128 stands for zero in the data rows.
A hidden rule labels the rows of this table. It goes by one to three of the table's principal directions, not those with the most spread.
[124 106 178 134 157 147 118 149 135 108 169  78 142 113 146 123 130 155 167 114 136 117 121 109 150 147 136 142 151 116 120 123] MZ
[109 113 126 139 160 128 124 132 107 140 131  67 109 164 142 119 138 137 162 138 151 109 135 122  96 134 113  97 147 125 147 115] QC
[141 150 103 160 120 137 156 127  88 156 104 129 128 151 105 125 146 113 144 153 185 119 166 144 111 108 105 122 141 144 127 130] MZ
[161 187 114 173  59 120 172 157  68 179 129 179 173 122 111 120 124 124 102 149 146 137 164 130 149 114 106 144 157 120 147 129] MZ
[126 132 121 113 132 129  96 132 111 127 130 125 131 113 130 150 125 149  93 159  94 143 134 125 134 134 120 119 120 131 158 102] QC
[130 143 134 131 111 112 140 145 153  87 110 145 148 148 171 110 134 117 121  57 145 126 129  79 147 123 125 107 103 132  97 233] QC
[114 126 149 155 109 110 133 146 125 125 172  98 118 128 151  88 123 135 162 103 141 109  92 104 114 159 141 117 163 105 127 136] RJ
[146 187 103 152  75 125 136 143  65 180 140 140 168 101  97 129 109 107 116 157 150 121 171 136 151 115 132 127 140 141 144 134] QC
[149 148 125 153 123 143 166  94  80 150 124 155 145 123  82 120 143 148 127 182 136 142 136 148 128 107  98 167 149  99 134  50] SD
[114 111 188 114 135 136 127 137 150  75 141  80 156 169 204  81 125 113 141  25 131  93 124  49 146 145 116 101 127 139 108 203] ZD
[117  77 157 144 162 117 153 129 152  78 140  85 115 178 181  87 159 167 175  94 154 126  70  86 100 146 126 114 122  68 113 137] RJ
[129 135 149 120 118 131 113 139 154 105 136 131 138 109 138 126 118 111 127  88 127 115 135 112 146 131 140 132 132 159 103 184] QC
[118 124 101 148 165 117 135 122 102 102  96  96 113 177 147 121 169 166 143 149 167 141 128 102  97 119  98  86 110 101 134 144] ZD
[123 128 167 143 132 125 161 115 104  87 127  85 156 197 187  63 147 129 145  58 152  96 127  46 113 126  77  99 144 113 119 178] QC
[130 147  98 102 118 133 109 122 132 149  97 147 134 120 106 153 111  88 104 139 127 127 165 152 138 109 146 117  99 170 126 150] QC
[149 167  81 134  86 124 162 101  90 187 100 189 138 122  74 136 117  93  94 164 124 138 156 169 127  96 117 148 122 133 142  91] QC
[126 130  96  87 144 130 104 127 154 151  76 153 126 138 113 177 113 105  97 154 103 140 164 168 125  99 139 115  95 166 134 146] ZD
[133 125 134 108 127 109 125 125 142  99 151 122 156  96 134 119 121 139 125  99 109 135 102  94 158 125 156 141  93  95 111 160] QC
[132 145 135 118 129 138 122 129 132 117 117 132 151 119 125 134 124 116 121 113 132 125 156 118 152 116 128 132 121 151 112 164] GB
[135 122 167 140 128 116 116 154  98  87 195  39 175 103 156  84 132 155 171  99 163 100 110  53 145 143 155 120 132  96 115 174] QC
[140 177  63 151 116 122 127 119  64 172  93 159 122 122  74 162 142 142  99 223 142 152 170 169 107  99  99 118 133 138 158  92] RJ
[111 133 133 109 121 132  83 157 137 163 156  90 125  97 122 143  89  95 139 128 119 102 150 148 137 146 170 114 146 171 139 136] QC
[ 94 106 141 107 151 118  72 170 181 147 168  80  92  89 127 153  93 123 163 130 104 112 116 159 122 160 188 119 159 154 129 137] MZ
[129 154 130 169 106 111 170 119 111 132 122 140 134 167 129  86 138 135 159 133 164 119 115 119  94 115 112 120 166 102 111 147] QC
[136 132 149 104 131 138 115 125 142  78 108 126 160 141 161 123 132 115 106  77 129 118 148  81 149 116 115 115  98 160 104 203] MZ
[138 151 123 116 114 127 114 138 115 129 124 147 157 108 125 146 119 136  93 142 105 143 147 121 155 120 128 131 115 133 138 138] ZD
[112  78 114  80 155 120 112 103 189 109 120 148  81 111 130 147 123 117  99  98  70 149  84 143 131 146 151 140  77 117 130  93] QC
[129 124 137 109 133 141 117 139 146 121 106 125 136 138 136 133 126 106 117 113 131 124 155 124 135 125 135 122 121 161 120 150] MZ
[113 111 144 116 138 113 119 139 173  83 120 121 128 159 182 115 129 135 136  79 125 127  99  94 124 137 139  97 105 118 109 198] MZ
[150 174  94 172 102 123 158 124  52 182 121 160 139 121  73 134 141 158 113 224 138 149 153 161 108 105  93 148 171 106 160  57] SD
[111 122 129  99 136 139  99 156 161 150  96 109 129 161 149 146 104  86 131 119 135 111 165 147 122 126 158  90 122 180 129 170] ZD
[128 154 132 181 129 122 125 190  69 119 136  62 151 154 163 108 158 168 155 142 197 121 164  75 123 141 107  81 160 124 143 178] SD
[122 132 165 146 144 149 105 127 109 106 164  80 131 106 121 113 134 147 166 143 153 107 131 115 127 142 126 133 172 142 116 117] QC
[138 139 105  97 116 143 115 119 136 171  97 165 136 122  97 170 102  86 100 155 111 127 166 181 135 102 140 135 108 174 134 123] ZD
[141 125 131 124 132 133 128 111 115 124 141 132 132  98 102 132 133 137 118 144 116 133 125 131 135 124 122 157 129 122 129  93] RJ
[147 133 122 122 110 123 153  95 126 117 117 183 134 118 112 123 135 128  89 120  97 144 112 124 134 114 105 160 113 113 124 106] SD
[141 145 139 140 114 126 151  95 105  80 108 164 155 167 161 104 151 155  99 114 123 137 112  82 123 111  72 118 116 107 123 153] GB
[119  99 137 141 129 123 140 131 144 130 151 132  94 137 149 122 130 141 141 109 116 128  85 136 116 155 121 132 138 103 140  99] RJ
[133  95 153 134 169 152 162  86 121 116 125 117 114 146 109 108 156 147 148 140 131 130 115 131 111 123  94 166 148 101 123  45] SD
[147 123 140 155 132 129 165 127  65 115 142  82 158 153 142  85 161 152 137 122 164 120 134  72 124 125  92 130 134  89 142 107] QC
[135 129 106 112 117 119 128 113 127 128 126 150 125 101 110 133 125 115  97 122 106 139 122 128 141 126 135 142  99 123 131 114] QC
[139 185  99 143  87 121 116 143  83 147 117 144 156 120 121 140 119 114 103 143 146 122 172 122 139 111 115 102 128 162 137 182] RJ
[153 185  82 173  80 114 148 152  44 178 116 143 150 134 102 131 139 132 107 188 166 131 175 134 112 107  98 111 150 136 160 130] ZD
[123 131  81 107 134 120 134 109 139 209 111 169  96 106  60 174 100 106 116 188  83 144 137 217 112 106 144 157 134 131 152  52] QC
[131 123  94  80 130 127  96 121 181 143  99 194 109  86  95 196 104 111  81 152  70 158 131 190 146 113 157 149  85 158 128 123] GB
[143 120 139 140 115 129 133 133 109 132 166 148 130  86 117 134 132 167 106 154  93 152 100 131 147 148 121 167 138  90 153  56] ZD
[119 112 130 152 122 113 158 122 131 127 144 126 108 147 142  96 136 140 155 115 140 130  82 123 110 146 132 126 135  80 128 105] ZD
[171 173 126 192  92 155 135 146   8 180 160 130 156  96  78 145 146 171 115 240 158 130 177 153 123 122  72 156 200 139 178  39] GB
[111 154  83 123 130 111  83 161 132 161 105 114 105 114  99 162 115 117 127 186 140 131 163 166 102 123 163  92 140 170 138 153] MZ
[141 144 137 170 117 145 158 112  69 120 125 131 142 161 141 103 156 151 128 141 161 127 135 104 123 127  72 122 145 112 141 101] SD
[134 158 130 137 128 139 145 112  97 127  96 127 164 161 121 109 138 125 131 150 158 125 162 114 124 100 110 117 135 130 118 138] SD
[146 149 128 133 105 156 154  99  85 150 112 149 166 156 131 125 122 100 116 121 145 116 160 130 150 106  95 127 109 140 136 121] QC
[119 106 139 102 162 132 123 131 173  92 109  99 135 141 147 123 133 110 150  77 149 121 135 104 144 121 155 118  91 137  91 190] RJ
[113 129 124  67 122 129  58 148 192 134 133 151 122  63 118 182  79  93  89 114  64 135 138 160 169 141 188 131  98 183 124 158] SD
[128  72 140 102 150 127 151  94 189 100 130 172  88 120 133 133 136 133 110  82  72 149  68 139 133 141 121 173  99  95 119  80] SD
[157 181 123 160  82 132 156 131  71 157 123 161 167 121  97 116 129 122 110 159 148 126 168 128 134 105 102 146 162 139 132 124] GB
[100 110 138 122 133 110 129 128 185  89 114 140 102 164 178 105 130 127 136  75 119 134  83 105 116 149 140  98 113 110 108 172] GB
[136 122 155 129 140 113 163 106 131  59 124 100 169 167 170  71 152 138 150  56 157 113 107  44 130 109 113 119 102  90  86 209] ZD
[111 109 136 109 136 133  99 118 144 123 151 119 104 103 130 133 115 129 120 126  93 131 102 136 134 156 144 131 124 127 140  84] QC
[153 145 136 145 111 149 146 119  85 150 142 129 160 108  94 122 128 123 135 157 151 121 151 138 144 115 124 158 143 128 128  91] ZD
[121 128 151 145 133 135 132 125 106 106 137  79 141 167 163  93 137 125 162  97 169  96 132  87 114 131 110  96 140 133 119 168] ZD
[117 115 147 108 102 116 128 117 177 107 147 163 121 117 157 112 104 110 112  65  84 129  78 116 147 151 150 135 107 114 116 142] ZD
[134 106 134 117 155 136 130 100 135  83 121 130 128 131 138 131 150 151 121 115 122 139 109 108 135 122 108 137  94 111 117 127] SD
[112 124 119 121 137 127 113 140 143 150 120 115 113 150 142 148 113 111 142 122 129 113 139 149 115 127 131 101 130 153 136 155] ZD
[120 101 151  66 158 141  85 127 190 109 140 109 136  79 119 153  99 101 125  92  89 122 132 133 168 130 181 151  96 158 103 147] ZD
[124 132  93 112 121 123 119 117 142 165 104 169  96 119  95 160 113 105 102 159  99 138 136 181 111 120 132 133 127 153 142  97] RJ
[115 102 145 119 152 135  89 160 161 133 159  95 103  86 117 150 117 141 153 153 119 130 118 156 131 156 173 140 149 138 129 100] GB
[101 116 103 109 128 113  74 162 166 179 143 141  67  95 116 187  92 125 113 168  70 136 117 199 107 156 157 117 152 161 166  95] SD
[118  96 147 122 148 115 122 133 161  98 146 116 106 128 150 122 135 156 138 111 106 133  86 114 114 146 132 132 134 104 125 125] MZ
[135 158 120 141 109 119 126 135  88 123 138 115 162 121 133 117 129 138 124 133 146 127 138  98 144 122 127 112 118 116 132 156] QC
[123 109 146 144 143 152 118 126 119 122 145 103 112 132 134 127 138 142 153 144 151 121 120 137 122 148 124 127 141 129 133  90] SD
[147 133 118 134 140 149 144  87 104 134 104 148 127 132  83 136 146 130 127 178 143 131 146 157 108  98 101 154 137 139 121  83] QC
[145 128 106 136 122 133 127 106 101 137 122 168 108 108  93 150 144 155  93 193 107 155 119 160 111 125 102 152 133 120 152  51] MZ
Which label does each new row get?
[144 120 158 130 116 123 168  95 143  85 151 159 146 102 123  88 138 136 124  79 111 137  83  92 155 130 126 179 118  81  95 116] >> MZ
[126 140 114 195 121 101 149 173  74 155 160  95 118 137 129 109 153 192 165 192 168 143 108 124  95 148 121 113 179  67 160  91] >> RJ
[114  92 121 131 164 139 107 146 131 158 148  87  81 118 116 160 130 139 155 160 129 123 127 170 108 149 133 128 147 137 155  73] >> ZD
[105 136  89  94 114 103  74 151 170 162 137 138  97  77 108 172  83  94 113 132  89 129 126 173 134 140 189 111 108 163 136 156] >> QC
[115 133 106 135 148 115 121 149 135 138 104 116 104 151 131 146 136 134 136 139 139 129 149 138 102 121 117 101 142 147 133 161] >> GB
[148 130 114 139 122 136 143 127 113 140 126 157 130  98  95 142 140 140 114 161 132 154 131 149 146 125 131 161 118 111 132  81] >> SD
[122  99 132 137 153 140 107 128 126 132 151 103  95 112 113 145 136 155 152 177 133 130 108 160 107 146 136 136 146 122 141  67] >> MZ
[166 183 127 194  96 145 161 142  20 145 133 119 179 133 107 109 159 157 132 181 196 123 183 104 133 108  74 133 171 126 143 117] >> GB
[112 121 114 120 149 134  83 179 146 171 130  85 104 106 106 168 111 116 153 172 143 122 165 177 120 140 176 112 149 171 140 125] >> SD
[103 120 119 107 131 123 100 136 177 134 114 130  85 136 140 145 108  85 129  89 116 107 135 150 111 138 140 102 131 184 119 177] >> GB
[149 158 109 148 105 133 154 124  80 166 129 146 146 107  86 129 130 119 117 154 141 131 160 142 142 113 113 153 139 128 139  94] >> ZD
[107 127 120  89 126 118  97 141 177 145 122 131 116 115 130 146  92  88 119 102  96 120 135 147 136 133 170 114 117 163 123 162] >> ZD
[125 128 138 118 135 132 126 121 155 110 113 136 129 129 126 124 128 117 132 114 130 127 131 126 131 122 138 132 126 141 104 151] >> QC
[125 111 174 116 125 125 138 140 162  66 143 103 155 140 189  82 131 113 133  16 133 111 111  48 164 147 136 121 103 119  96 206] >> ZD
[123 104 153 120 113 127 142 127 167 144 168 147 118 102 129 120 101 112 142  90  96 125  85 147 150 152 160 163 131 103 122  97] >> ZD
[133 142  98 125 110 127 132  99 122 148 122 177 101  89  79 141 125 112  95 151 103 144 125 162 130 127 125 157 126 136 134  72] >> RJ
[130 142  97 102 121 130 122 101 147 134  86 174 119 127 106 152 119  92  97 128 114 133 148 155 128 104 128 126  97 164 117 148] >> SD
[122 113 128 155 132 112 166 132 131 145 137 130 104 154 135 112 138 146 156 125 133 130  97 137 101 135 114 134 155  88 135 104] >> SD
[100  73 160 118 161 103 137 122 195  88 156  77  96 152 163  80 128 128 194  65 136 104  57 102  94 149 168 120 132  88  91 159] >> RJ
[109  99 114  69 149 115  94 125 186 120 118 122 104 102 125 144 107  98 103  99  80 136 117 134 138 138 176 127  85 141 124 132] >> QC
[145 141 116 136 121 146 139 107  92 154 121 145 138 124  97 142 130 124 120 167 137 128 149 155 129 110 108 144 130 136 139  89] >> ZD
[129 136 150 142 111 126 134 144 104 108 152  88 162 136 161  87 130 126 144  90 159 110 128  73 145 141 135 111 126 114 122 163] >> QC
[124 131 137 136 153 121 135 133 128  96 128  94 136 125 128 105 149 143 149 109 152 128 134  90 133 125 129 129 133 115 104 158] >> MZ
[128 129  88 153 113 111 134 121 109 178 143 169  71  95  77 150 131 151 113 204 100 154  99 191  92 143 120 153 162 105 165  23] >> SD
[126 150  95 174 113 110 177 108  96 175 125 152  96 141  86 108 138 132 153 169 150 131 116 164  86 119 108 140 172  97 136  74] >> SD
[118 118  96 110 132 116 107 123 169 134 107 181  84 117 121 174 121 136  98 151  84 158 104 175 116 131 133 127 106 133 139 115] >> GB
[122 134 106 148 154 135 105 152  71 166 136  62 126 139 118 151 136 152 158 197 166 119 163 145 107 125 121  95 145 133 164 105] >> QC
[117 111 134 121 142 128 105 159 147 132 130  98 117 131 140 135 124 129 139 135 133 125 133 133 120 143 153 112 135 140 134 133] >> RJ
[140 120 119 136 129 132 137 136 130 136 123 147 117 119 115 146 137 135 124 143 132 140 130 149 128 127 124 144 126 127 132 111] >> GB
[135 131 103 129 135 134 127 109 117 141 123 153 111  96  87 152 135 138 113 171 117 150 128 160 132 124 125 152 120 122 136  73] >> RJ
[100 120 121  97 153 124  94 136 185 123 102 109 112 141 136 142 110 101 150 117 134 120 135 146 118 124 174  96 111 159 104 183] >> MZ
[120 138 101 154 126 112 143 139 107 157 123 128 109 148 127 130 135 141 138 151 140 136 126 142 107 129 115 111 141 108 148 116] >> ZD
[119 144 103 129 118 127  91 159 124 180 135 119 111 102 101 166 102 114 134 179 130 122 154 180 119 133 158 114 150 165 148 119] >> RJ
A new table starts here. Each row of this table is followed by its label. One hidden rule gives the labels. It looks at one to three of the table's principal directions, none of them among the few with the most spread.
[140 141 124 110 133 137 140 117 108 150 167 124 120  99 103 144 111 142 176 107 127 101 142 108 121 117 139 129  94 151 141 173] J31
[112 122 119 115 114 128 143 130 125 116 138 130 115 134 108 134 117 135 121 123 133 120 165 129 135 146 118 154 134 123 117 138] J17
[ 94 145 113 115 167 137  91  74 152 163  97 123  82 120 130 150  88 161 194 123 132  82  79  93 147 106 151 120 126 187 165 144] J887
[104 162 138 118 138 140 134 113 112 162 165 128 124 103 122 126 100 175 168 110 144 110 126 110 129 115 146 121 131 129 129 165] J31
[140 155 144 109 106 127 144 125 109 145 150 110 127 101  80 172 127 112 113 124 137 128 155 173 102 135 115 112 119 112  99 159] J307
[176 132 152 157 129 145 136 154 125 137 135 106 152 125 132 149 186  98 130 133 134 126  99 143 104 130 133  94 109 114 117 117] J887
[217 114 154 159 101 119 110 141 114  97 122 113 166 125 112 137 177  87  92 117 105 149 138 178 122 118 114 106  87  77 125 114] J940
[108 126 144 124 148 114 110 117 134 128 116 127 125 126 118 130 120 146 120 140 112 127 118 111 126 132 125  98 134 158 139  99] J940
[137  97 135 127 140 118 145 139 143 125 119 129 135 139 131 133 173 123 101 154 138 133 117 122 115 149 121 127 135  99 102 103] J940
[102 132 125 106 143 128 138 120 131 131 142 121 103 131 109 149 118 156 159 115 129  95 134  88 131 140 131 135 121 169 148 127] J307
[142 146 133  98 139 130 149  87 151 157 141  99  90 103 102 162 146 123 138 162 117 130  92 150 110 123 127 123  91 124 124 166] J31
[ 90 153 119 145 143 106 145  86 152 162 109 125  85 131 179  70 111 150 133 199 110 167  73 130 162 128 127 131 156 131 120 123] J17
[152 129 130 127 103 153 202 177 124 117 192 113 140 136 145 115 193 116 121 122 144 128 166 128 116 162 128 168  93 107 109 152] J943
[163 152 178 151 156 144  86  80 154 124  98  77 130 116  89 198 175 138 104 141  92 100  82 146 107 131 137  60 110 154 123 117] J307
[ 46 141 108  69 150 150 158 119 115 146 186 115  71 126  86 186 108 182 222 115 161  65 141  56 125 151 147 151  91 178 162 146] J17
[105 155 109 132 125 130 144 111 131 164 114 123 105 125 152 133 122 105 136 175 147 156  80 159 123 122 133 129 151 103 102 143] J307
[ 95 133 116 144 144 114  80  94 141 114  69 143 126 145 157 108  84 147 110 127 108 129 114 118 155 118 134 125 170 167 142 103] J31
[ 79 146 100 131 111 114 145 132 101 139 142 152 119 134 158  84  82 138 143 146 141 163 132 125 149 122 129 154 164 105 121 131] J31
[104 112 107 112 114 132 164 165 118 131 175 139 116 142 154 101 144 126 172 127 162 131 137  97 145 131 131 169 103 107 152 123] J307
[147 124 124 141 151 118 127  86 172 141  87 117 106 140 176 113 169 137 123 158 127 128  72 133 150 127 136 140 117 117 126 125] J31
[143  96 129 110 136  97  88  99 132 116  78 136 125 113  76 159 101  96  84 160  94 151 129 162 107 122 103  94 128 128 118 109] J173
[140 151 164 124 114 159 197 203 113 127 233 111 154 128 133 105 177 158 157  73 150 107 158  83 114 143 136 142 106 126 147 140] J17
[ 90 139 104 108 107 137 184 138 104 148 203 142 110 116 127  98 105 153 164 139 153 142 151 108 139 127 133 179 140  77 110 178] J940
[ 55 123 107  96 156 112  99  82 140 144  87 139  81 132 104 157  70 162 151 147 138 104 117 105 140 135 128 127 158 161 132 117] J307
[ 89 131 100 166 115 148 114 156 114  99 123 156 142 163 188  62  87 152 152  95 132 125 152  95 174 126 145 167 161 149 151 114] J31
[151 129 140 137 136 119  70  74 160 117  67 106 126 134 123 178 160 113  91 133 119 112  93 154 136 115 130 108 128 129 130 113] J31
[157 109 163 122 108 132 151 218  94  94 203 135 186 129 111 109 159 121 125  69 128 128 183  91 104 131 119 114 100 134 162  96] J17
[103 147 148 180 154 157  84 105 170  99  81 103 128 166 180 117 159 162 116 137 106 114  76 111 159 136 153 110 144 165 149  85] J887
[ 71 122  93 128 138 130 130 111 132 132 116 148 103 145 156 104  95 157 152 149 142 129 119 101 155 133 139 163 158 122 123 129] J887
[109 132 146 125 129 157 119 164 124 107 165 129 167 137 140 135 152 145 126  80 147 106 141  89 117 123 148 127 131 144 152 117] J31
[170 115 121 118 116 112 139 136 103 118 144 139 151 112 106 133 124 110 113 105 115 126 169 127 112 124 119 135 114 132 121 147] J940
[109 138 161 130 118 158 148 186 104 103 196 118 158 137 115 133 155 162 142  78 143  96 178  87 122 152 136 122 113 147 146 112] J31
[160 133 131 116 147 104 104  70 139 163  72 115  92  92  76 167  90 102 125 171  94 137  96 183 106 118 110  80 115 145 109 147] J940
[124 142 112  83 131 111 141  92 118 166 132 125  88  93  74 169  80 124 154 130 127 108 146 139 113 127 117 127 115 160 120 177] J173
[103 139  96 102 124 156 181 148 112 159 183 128  94 120 134 128 115 135 209 121 163 106 139 103 128 137 142 169  90 139 139 174] J940
[126 119 134 120 103 101 156 179  93 140 169 147 149 122 119 106 124 107 127 127 149 156 149 121 119 124 109 123 151  95 122 108] J31
[117 120 129 110 109 133 156 180  95 127 184 149 150 123  97 126 108 141 143  83 159 117 174  99 114 128 123 146 159  96 119 139] J940
[136 160 137 167 140 151 109 107 140 134 118 112 131 134 179 106 145 149 151 122 119 118  90 124 153 114 155 120 115 149 148 134] J943
[126  95 126 118 122 109  98 127 130 109 100 147 137 133 107 132 111 120  96 119 130 129 157 137 133 127 112 129 145 114 123 109] J31
[208 104 152 125 105 120 153 171 118 109 179 109 130 119  92 117 168  96 152 110  99 134 151 132 126 125 104 121  47 120 171 119] J17
[116 126 120 128 116 105 143 136 119 132 137 141 123 133 138  97 115 127 125 144 129 155 126 124 140 124 117 139 152 104 126 116] J307
[137 129 127 139 125 121 149 130 123 129 146 142 144 128 159  82 133 153 118 126 130 146 134 121 140 123 133 150 139  90 113 142] J307
[148 109 117 101 133 148 173 174 130 115 177 122 115 136 119 127 143 127 184  86 125  92 154  76 117 143 130 159  69 180 176 136] J307
[160 129 136 138 128 109 111  89 145 135 114 126 127 117 139 109 139 130 107 143 111 145 103 146 148 103 126 128 129  95 125 141] J887
[ 50 130  84  91 144 115 154 114 108 160 140 160  94 122 138 110  62 159 173 159 153 145 120 102 128 128 137 155 149 119 119 144] J307
[ 96 151 121 115 113 118 141 116 103 156 148 139 123 106 108 129  87 134 122 147 142 150 138 147 122 120 123 129 168  93  93 158] J307
[100 146 113 102 137 102 102   6 162 176  80 119  54  87  83 149  68 134 103 221  98 159  86 192 145 107 112 124 156  95  82 190] J307
[141 102 149 153 141 137 115 144 141  99 124 119 139 148 124 125 165 138 122 139 110 129 106 107 130 136 128 109 123 114 139  83] J307
[130 140 115 104 113 154 166 153 114 154 166 130 129 110 108 153 121 113 149 103 167 110 154 138 102 131 132 152 131 113 102 183] J31
[ 56 145  94 112 130 146 178 161 110 136 190 149 107 143 178  68  91 174 201 111 150 123 143  61 152 135 150 181 122 160 165 140] J943
[167  93 110 118 107 124 125 137 118 112 123 141 141 124 102 147 133  90 108 114 135 125 168 149 120 127 115 150 117  99 111 146] J31
[108 110 118 145 131 125  89 129 136 100  84 150 144 149 155  99 104 125 100 132 117 152 122 135 141 120 129 128 154 124 134  96] J940
[162 103 126 147 125 115 125 121 129 105 114 129 139 134 131 118 152 118 100 142 104 134 143 130 137 138 120 133 119 121 115 118] J31
[126 139 124 151 140 125  90  75 156 136  79 124 108 125 152 107 108 127 116 170  97 153  77 155 151 105 133 115 141 129 129 132] J307
[153 120 118 127 105 116 136 123 110 144 129 140 135 109 111 130 118 105 111 134 142 139 156 165 126 124 115 139 139  82  88 161] J940
[116 143 136 120 133 126 154 129 131 142 151 125 111 119 121 105 108 152 141 133 116 132 129 116 130 133 123 128 135 142 130 139] J173
[121 120 144 128 128 122 127 156 123 114 145 132 149 142 125 131 147 139 122 104 141 119 130  94 124 128 127 122 149 122 140  95] J307
[151 114 117 123 129  93 107  94 127 135  73 135 109 108  96 132  79  91 100 165  86 152 138 174 121 128 100 102 128 155 112 130] J943
[ 85 141  85 100 107 113 147 117  97 154 127 158 102 111 110 116  37 119 139 140 142 152 163 156 127 125 115 158 165 116  97 172] J173
[ 68 152 101 117 153 144 131  87 138 153 119 128  78 127 140 123  79 170 181 151 130 115 101 110 145 130 147 144 129 156 135 153] J940
[164 135 170 131 114 123  87 113 136 134 110 124 152  98  84 138 114 116  73 119 114 148 132 191 114 101 111  87 150  84 105 145] J31
Which label does each new row get?
[ 79 142 114 140 140 150 150 127 120 154 165 127 104 130 164  98 127 159 193 165 143 133  93  94 150 127 152 139 118 119 138 135] J17
[117 136 122  94 121 122 136 111 101 156 148 128 109  95  61 179  90 127 144 127 141 108 161 139 107 132 117 120 133 129 102 168] J887
[155 129 125 159 122 128 102 104 136 127  86 120 127 129 136 131 133 101 108 154 113 142 107 169 138 121 125 116 134 113 110 129] J31
[130 123 136 113 128  80 114 103 111 151  98 142 133 102  89 147  97 116  84 153 125 147 141 160 110 127 103  93 164 113  87 122] J31
[157 119 138 135 130 123 119 100 150 141 118 120 113 115 112 123 134 130 121 145 116 127 112 143 141 117 119 126 133 102 115 148] J31
[172 133 135 137 107 129 153 155 120 122 140 124 168 124 149 127 174  88  83 123 136 151 141 163 104 132 125 130 119 102 101 137] J943
[161 138 131 144 126 129 166 163 111 130 154 134 147 123 152  80 121 131 140 108 109 139 144 118 120 131 129 130 116 150 133 138] J17
[ 66 162 142 149 123 126 108 111 117 133 132 138 129 130 138  91  80 180 118 139 128 151 123 128 156 118 134 118 193  99 114 122] J943
[136 124 142 148 104 127 142 150 117 119 149 130 145 136 124 112 149 131 108 135 142 152 133 143 135 130 119 135 155  51 100 120] J887
[177 144 159 152  91 125 163 131 116 112 165 104 148 118 107 124 174 126  73 136 110 147 168 171 128 148 111 132 126  71  80 152] J887
[ 71 122 115  87 151 116 139 117 116 146 142 142 104 123  98 154  91 178 162 111 153  83 159  74 126 147 131 139 144 165 128 133] J31
[202 127 164 163 121 162 159 205 120  96 184 109 192 142 168 106 220 120 131  61 127 102 151  95 114 138 145 124  73 154 158 113] J943
[ 76 133 119 124 128 110 128 130 124 138 139 146 119 140 157  92 107 155 144 137 146 141 114  95 155 118 131 142 163 118 144 106] J173
[160 117 110 131 135 133 113 114 149 132  62 130 127 133 142 151 131  94 109 122 139 116 124 172 117 135 128 133 121 138 106 140] J31
[124 120 159 100 149 130 116 148 137  98 138 115 133 138  92 160 136 158 136  72 115  83 156  86 112 145 125 107  93 196 178  92] J31
[150 106 101 118 128 119 116 108 122 115 104 133 123 125 106 162 123  97 124 137 114 126 130 135 116 124 125 136 112 131 125 135] J940
[175 123 111 119 128 147 162 156 115 134 163 115 124 124 135 146 161 105 192  90 138  86 142 100 119 134 140 148  53 173 162 151] J173
[132 114 152 166 128 120  89 158 133 107  90 135 159 151 147 107 136 114  98 126 120 144 113 131 135 126 120  90 163 131 137  62] J943
[125 123 163 190 128 127  77 133 140  99  93 134 176 153 164  92 157 141  68 146 119 164  88 137 147 113 134  95 191  67 111  70] J31
[143 119 123 158 122 123  91 136 129 116  78 146 165 139 166 107 128  88  85 144 125 175  95 168 121 104 130 110 156  92 116 100] J173
[153  77 148 150 108 109  97 187 128  80  90 146 188 156 136 119 170  63  41 144 127 184 129 164 106 130 102  98 155  76 115  45] J943
[150 123 127 109 127 158 161 170 121 139 169 113 123 120 112 157 157 102 178 107 147  98 139 116 101 139 133 129  69 156 148 145] J940
[109 140 115 182 129 112  69  85 154 104  39 146 141 163 205  72 103 142  71 139 110 157  97 150 179 112 136 139 199 121 119  97] J173
[104 150 132 112 131 139 150 123 135 163 151 109  95 120 106 160 134 131 163 150 154 123  87 127 117 126 130 123 140 104 121 141] J940
[133 116 133 123 107 142 182 226  94 109 198 142 179 149 154 111 175 125 142  66 176 114 178  84 109 149 134 154 116 118 139 106] J31
[165 145 149 153 106 129 128 136 121 118 140 126 156 120 134  95 128 128  97 109 107 147 147 154 135 116 123 124 138 108 118 144] J887
[124 136 144 149 119 143 155 165 113 110 177 116 140 149 148 110 169 160 155 101 142 109 144  89 146 146 139 142 112 121 146 108] J940
[135 133 129 152 120 157 179 202 124 120 191 125 150 161 202  77 191 143 179  84 165 110 124  68 148 137 151 167 106 129 166 111] J17
